Each path below is one point turned by a fixed rotation once a step. After each direction that follows a path, write how fast that rotation turns it, in degrees a step (0 if it stays still).
Each turn is a multiple of 5 degrees from 10 to 175, or 0.
Each row of a path follows its step; steps can be skipped.

step 0: [-19.6  32.5 -10.0  -5.9  21.7   7.9 -21.4  -3.9  -4.5  30.6 -21.2  11.7
 -27.9  31.8 -10.9 -32.6  13.5  20.8  25.7  14.7 -37.2 -15.9 -30.3 -32.3
 -10.9 -25.4 -13.7  22.7  21.2  -9.0  25.8  21.2  12.1  43.7  -7.9  23.1
 -20.0  11.8 -27.7 -13.6 -16.2   8.2   3.8 -51.2 -28.7  45.3  16.1   4.7
  14.0  64.9  21.2  10.9 -19.2  -3.8 -34.5 -26.2  11.0 -12.0  -3.9   2.7
   7.3  10.1 -21.3  29.4 -24.9  18.7  22.0  -2.8  36.2]
step 3: [ 32.7   2.6  -5.5   6.1 -22.4  -7.5  45.5  24.3  18.8 -59.9  20.4   0.4
  54.2  35.2  47.9  -1.6  -9.5  14.7   2.6 -19.7 -26.9 -18.8 -40.6  38.3
   7.8   5.5 -30.4  -0.6 -37.5   6.3  11.4 -18.7  16.2   3.4 -19.7  20.6
 -18.3   6.7  32.3 -25.5  23.5   6.4  22.1 -32.7  -3.5 -28.0  21.3   4.9
  47.7  -4.5   3.4  37.1   5.1  17.8   2.4  -2.2  -5.3   0.5 -11.7  20.2
  20.1   9.2  19.4  37.2   9.3   7.6  14.5   5.1 -19.7]
step 6: [ 34.3   4.0  37.2  12.8  32.4 -36.6  20.6  -3.2   1.2   8.4  37.6  21.1
  34.0  30.6 -22.7 -37.4  34.3  28.5   3.3   3.8  33.4  10.2  42.0 -16.1
 -24.4  26.1  17.3  -5.0  48.2   1.1 -13.2 -22.0  46.8 -21.8 -21.4 -12.3
  39.3 -16.5 -13.3  -8.7  -5.7 -19.9 -14.7 -36.8 -12.1   4.1 -18.3  29.4
  26.4  15.9  33.7   4.8   1.4  14.4  -7.7   7.2 -19.2   0.2  41.2  -2.3
 -23.6  20.7  -6.7 -20.8 -12.5 -30.9 -16.6   6.0 -12.0]
step 17: [  9.2  15.6 -10.2 -19.7  -5.1  19.9 -22.1   3.0 -62.9 -61.9  18.5  -3.6
  34.3   9.2 -50.6  -5.6   8.4 -16.8 -29.2  -8.2  17.3   6.0   8.4 -25.2
  -8.7  47.5  16.2 -22.6  20.6 -11.7   4.6 -19.4 -18.6  13.7  -2.3  29.6
 -17.4 -11.6 -33.9 -23.5 -44.8 -31.4 -11.6 -24.2 -30.2   9.5 -18.3  22.7
  12.7  14.4 -17.6  23.4 -44.0   0.1 -11.1   7.4  15.3 -13.0   9.9  -1.4
 -16.5 -17.8   7.9  24.8 -16.0  27.0  14.3  19.0  45.6]
step 21: [ -8.9  36.8 -14.7  26.6 -12.7 -13.2 -32.6  -9.2  14.0 -26.5  55.7 -29.8
  25.8   6.2   3.9 -35.0 -38.4  16.0  -9.9  -3.2 -26.5  27.9  12.6  -2.9
 -22.8   5.4  22.1   3.0  28.4  22.1 -26.2  17.2  44.9   5.8  12.8  24.8
   0.7  33.7  31.4   4.5   3.7 -18.6 -31.6 -15.9   6.6  15.7  -8.2 -12.3
  13.9  41.6  49.4  34.1  -2.7 -56.3  -2.6 -29.5   0.8  11.7  17.3 -41.7
  15.0 -13.8   2.8  -0.5  16.3  20.5  -5.8   8.5  13.0]
step 25: [ 20.7  26.8 -10.2  35.1  33.2  18.9 -20.9  30.6   1.4  -0.2   2.1 -18.9
  21.6  40.5 -33.7 -19.2  16.0  -3.5  20.8 -50.9 -24.4 -38.2 -22.6 -10.2
  11.6 -21.7  -1.0  10.0  23.3  11.0   6.1   0.3  25.2  -8.8 -10.9  -4.7
  12.9  13.4  14.8 -57.5 -16.4  11.9   8.8  -5.6 -29.4  -3.1 -25.0 -22.3
 -12.6  26.2  44.8 -10.4  34.6   6.1 -55.9  35.1 -16.7  16.2   5.2  55.9
   1.0 -27.8  -4.7  -5.9   3.4  -0.2 -11.3  -6.9   8.7]
step 31: [-14.7 -33.5 -14.5  22.4  13.3  16.0 -12.3  15.4   1.9  39.2  12.3  16.5
  12.3  34.5  16.2 -18.9  32.1 -12.7  23.5   2.9 -11.6  -6.7  57.3 -31.9
 -29.9 -15.8  42.0 -19.8  25.9   9.5 -42.7  -4.8  14.0  16.6 -67.0   4.3
  13.9  -8.6  -6.7  39.4 -43.1  -6.1   4.5 -27.7  10.7 -24.9  31.3  -4.1
 -12.8   2.3  16.2  -4.6 -19.2   6.9  39.7  22.8  23.5 -21.6 -27.5  21.9
  15.4  27.2  14.1 -25.1   0.3  -9.6  -3.9  -5.6   2.7]
[-12.9   1.2  -1.0  -1.0  -1.4  -1.9   2.3   6.3  11.5  -1.3   5.8   4.6
   0.8  -1.2   3.7   0.4  -5.0  -6.7  -1.1   5.8  -3.1   5.6   3.2   0.6
  -1.4  -8.2   4.9  -8.5  -1.8   5.5  -0.8   5.0   0.5  -7.3  -9.5  -0.8
  15.5   7.0   6.0  -5.9  -2.0  -1.9  11.1   0.7   0.5  -3.3  -5.1  -3.3
   1.2   2.6  -6.1   6.1  -4.1  -7.2  -5.2   2.9  -2.8   8.2  -5.5  -5.4
   5.9  -1.7  -5.9  -0.9  -6.2   2.1  13.0  -2.8   9.0] -> 65
[  0.6  -0.9   0.6  -2.4  -0.9   0.3  -5.0   0.9  -0.4  -1.5  -4.5  -2.6
  -3.8  -2.3   9.3   0.6   8.0  -3.2  -0.9   7.8  -9.5   8.1  -4.5  -4.6
  -1.9   3.1  -0.7   0.5   8.2   4.3   4.3   2.5  -0.6  -3.5   9.2  -4.4
   8.8   0.6   2.4  -2.4  -7.6   1.9 -12.0   2.8  -6.9   5.0  -7.6   9.5
   8.3  -0.6   8.6  -4.8 -14.0  -0.2  -6.2  -9.6   6.6   2.8   7.9   2.7
  -5.8 -11.1   5.2   6.2  -7.4   3.8  -0.1  -1.9   2.6] -> 170
[ -5.3   4.4  -6.3   0.6   4.1   9.7  -6.4   2.4   1.8   1.9  -5.3   9.2
   0.2  -0.8   9.7  -2.1  -2.9  -4.5   7.0  -4.1  -0.4   0.2  -2.4  -4.4
   1.5  -0.9   1.4  -4.1   6.2   1.7   4.1   9.5  -6.7 -20.1  -2.2   3.6
 -11.6  -3.0  -7.4  -6.8   3.5   5.2  -6.2  -5.4  10.1   2.4  10.6   2.8
  -1.6  -5.1   9.1   1.9   6.2   0.0   1.7   3.1  -5.3  -5.3  -1.7  -0.6
   2.3   0.6   4.4  -0.1  -6.0   5.8  -1.1   2.5   7.6] -> 140
[  2.3 -12.5   0.0  -0.7  11.2  -9.3  -4.6   0.5   3.2  -1.2  -3.5  -3.9
   2.0   6.2  -1.8  13.7  -4.2   1.7   2.7  -5.1   7.8   3.4   2.0   5.2
   1.9   6.8  -6.6   0.4   9.3   6.7  -5.4   0.4   5.9  -4.9 -10.0  -0.9
   5.0  -3.9   0.2  -4.6   2.2  -7.8  -2.5   0.5  -5.0  -1.5   4.9  -2.4
   6.4 -15.2   1.9  -1.8   0.0   1.2  -5.0  -1.0   2.1   0.6  -0.9 -10.1
  -7.3   8.2  -1.5  -1.4  -1.0  12.4  -0.1  -4.5  -6.5] -> 90
[ -8.2   4.8  -5.7   1.6   4.4   1.9  -7.7  -4.8  -6.2   3.1   8.7 -14.6
   5.1  -4.8   0.0  -5.7  -1.0   4.5   3.7   3.4  -3.0  -1.0   1.4   2.1
  -5.1  -6.8  -1.6  -7.4  -7.1   2.6  -5.5   3.5  -2.0   0.5   0.2 -13.6
   3.0   4.7  -2.0   7.9   3.0  -4.2  -0.1   0.7   1.0   5.9  20.4   1.0
   5.5   1.1  -2.9  -7.1  -5.3   7.3 -10.3  -4.9   2.5  -8.4  -3.8  -4.2
   4.4   1.4   3.4   1.3   0.0  -0.7   3.1   3.6  -3.4] -> 35
[  0.4   2.6  -1.4   0.1   0.5 -17.4   4.0  12.1  -3.0   3.3   2.2   7.3
  -7.4 -10.6   0.7  -2.3  -0.1  -8.2  -3.6  -7.6  -3.6  -0.6   1.2 -11.3
   2.5  -2.8  -2.8  -3.9  10.7   4.3   4.3   6.9  -2.3   9.7  -5.4   0.0
   0.6   3.9  -8.9   6.4  -6.9   8.0  -1.8   0.5  -1.1   3.3   3.8  -4.2
   4.7  -5.3   0.3 -10.2  -2.8   3.2  -0.6   4.3  -6.0  -4.3  -0.9   3.9
   0.6   6.0 -11.9   3.8   2.8  -6.0  -0.5  -1.0  -4.4] -> 160
[  7.5  -8.3   1.1   4.9   0.5   1.0  -3.0  -2.5  -7.9   0.6  -2.1  14.3
   1.6   1.3  -3.9   3.4  -3.6  -0.8   3.6   5.9   1.2   9.0  -1.0   6.8
  -0.3   3.4  -6.9  -0.4   0.8  -3.3 -10.6   3.3  -8.1   0.8   2.7  -3.0
   1.9   5.1  -0.1   9.2  -3.2 -11.0  -5.6  -1.9  -1.0   5.2   0.5  -8.8
   1.3   1.2   5.3   7.9  -3.2  -9.1  -4.7   5.3  -6.7  -0.7  10.3   7.7
  12.7   5.7  -0.8   3.1  -6.2  -5.9   4.7  10.6   1.3] -> 70
